Rotation paths and how fast each direction turns (degrees per step)
Each turn is a multiple of 5 degrees from 10 to 175, or 0.

[ 24  10 -13  -9  -7 -18 -30  14   2  15 -19  16 -32   3  -1]
[  4  14  -7  -8 -18   6 -35  25  22  -3 -16  -6 -33   1  -4]
[ 10  22  -3   0 -18  33 -16   4  11  -1 -15  10 -33 -11 -20]
[ 28  16 -11  -6  -6   6 -12  -5 -10  17 -23  25 -33  -5 -12]
[ 20  10 -14 -16 -11 -14 -33  15   4  14 -16   6 -31  10   1]
[  8  18  -3  -4 -23  12 -33  23  24  -5  -6  -1 -31  -1  -9]
[ 15  19  -2   5 -11  28 -12   3   8  -1 -21  17 -35 -15 -19]
[ 23  13 -12 -13  -4   1 -16  -3  -9  20 -29  19 -34   1  -8]
[ 16  15 -10 -18 -18  -8 -38  17   8  13  -8   1 -28  12   0]
[ 13  21  -3   6 -22  16 -30  22  23  -6  -2   5 -30  -7 -11]
[ 17  14  -6   4  -5  20  -9   4   5   2 -29  21 -37 -16 -18]
[ 16  11 -13 -22  -8   2 -22  -2  -8  20 -29  10 -35   7  -7]
[ 18  20  -8 -14 -25   0 -38  16  10  11   1   0 -26  11  -3]
Directions:
[ 10  -2  -1  12   9  -5   9  -2  -4   0  -5  15  -2 -10  -2]  100
[  6  12   5  -5   2   1 -10  -1 -11 -15  -5   0  -3  -5  11]  0

[  2  -9  24  25   9 -27  19   3  -8 -35  17  -5   0  -3  -7]
[ -2  -6  15  16  -2 -19  -5  -9 -14 -37  26  -3 -22 -16  -1]
[  6 -16   8   9 -14 -10  10 -10 -14 -42  22  17   0 -11 -17]
[ -3 -16  16  15   5 -26  26   2  -5 -38  13   2  -7   1 -16]
[ -6 -14  12   8  -3 -26  -3  -6  -6 -36  19  -2 -31  -9  -8]
[  6 -25   8   2 -17 -16   0  -6 -11 -34  16  18 -10  -7 -24]
[  1 -25  19   9  -1 -31  18   7  -2 -30   5   6  -5   7 -21]
[ -1 -18  20   9  -3 -34 -10   2  -7 -27  10  -5 -29  -4 -11]
[ 12 -23  15   5 -21 -21 -14  -2 -14 -27  12  16  -7  -8 -22]
[ 10 -20  25  16  -2 -31   8  11  -8 -25   5   7   6   5 -23]
[  4 -11  27  19   2 -35 -13   6  -9 -23  12  -7 -17  -6  -7]
[ 14 -12  19  15 -17 -17 -20  -4 -19 -28  20  10  -3 -13 -15]
[ 14 -15  26  22  -1 -22  10   6 -13 -29  13   8  14   0 -17]
Directions:
[  6  16  -6  -9  -1  -6   5   0  -9   0 -14   4  -3   0   6]  0
[ -8   5   4   4  10  -8  -4   2   3   2   0 -14 -15   0   9]  115

[-21  17  22 -17   8  -4  17 -21   0 -10  11 -15 -28  -8 -15]
[ -2  21  29   6  29   4  21 -10   3 -22   8  10 -12  23  -3]
[-14  24  -8 -12  20 -19  27 -10 -19   0  15   1 -26  12  -3]
[-13   1  30 -13   4   0  32 -30  -1 -11  13  -6 -19   4   4]
[-19  31  13  -2  15  -1  18  -9   9 -19   6  15 -13  17 -26]
[ -3  23  15 -10  31  -7  15 -11 -17  -5  12 -16 -31   3   3]
[ -9   5  15  -4  11  -4  40 -21  -5 -13  12  15 -10  24   9]
[-30  24   5 -16   2 -11  23 -18   1  -9  11  -2 -24   0 -25]
[ -2  17  37  -1  27   6  16 -14   0 -18   8  -8 -23   8  -1]
[ -9  26  -4  -2  24 -11  31  -7 -12  -9  12  17 -15  26  -3]
[-18   7  14 -20   4 -10  29 -26 -10  -4  15 -12 -27  -3   1]
[-15  17  31   0  11   7  26 -17  14 -23   7  13  -9  17 -14]
[-11  34   3  -7  29 -12  13  -4 -13  -5  10  -5 -27   8 -14]
Directions:
[ -8  11 -17   1  -1  -6   0   6   0   2  -1  11   2   6 -12]  145
[ -3 -11  -9  -7 -11  -6  12  -8  -6   6   4   3   1   3  10]  100
[  4   6   4 -11   5   2   0 -14  -8   5 -16   3   6   4  -5]  0
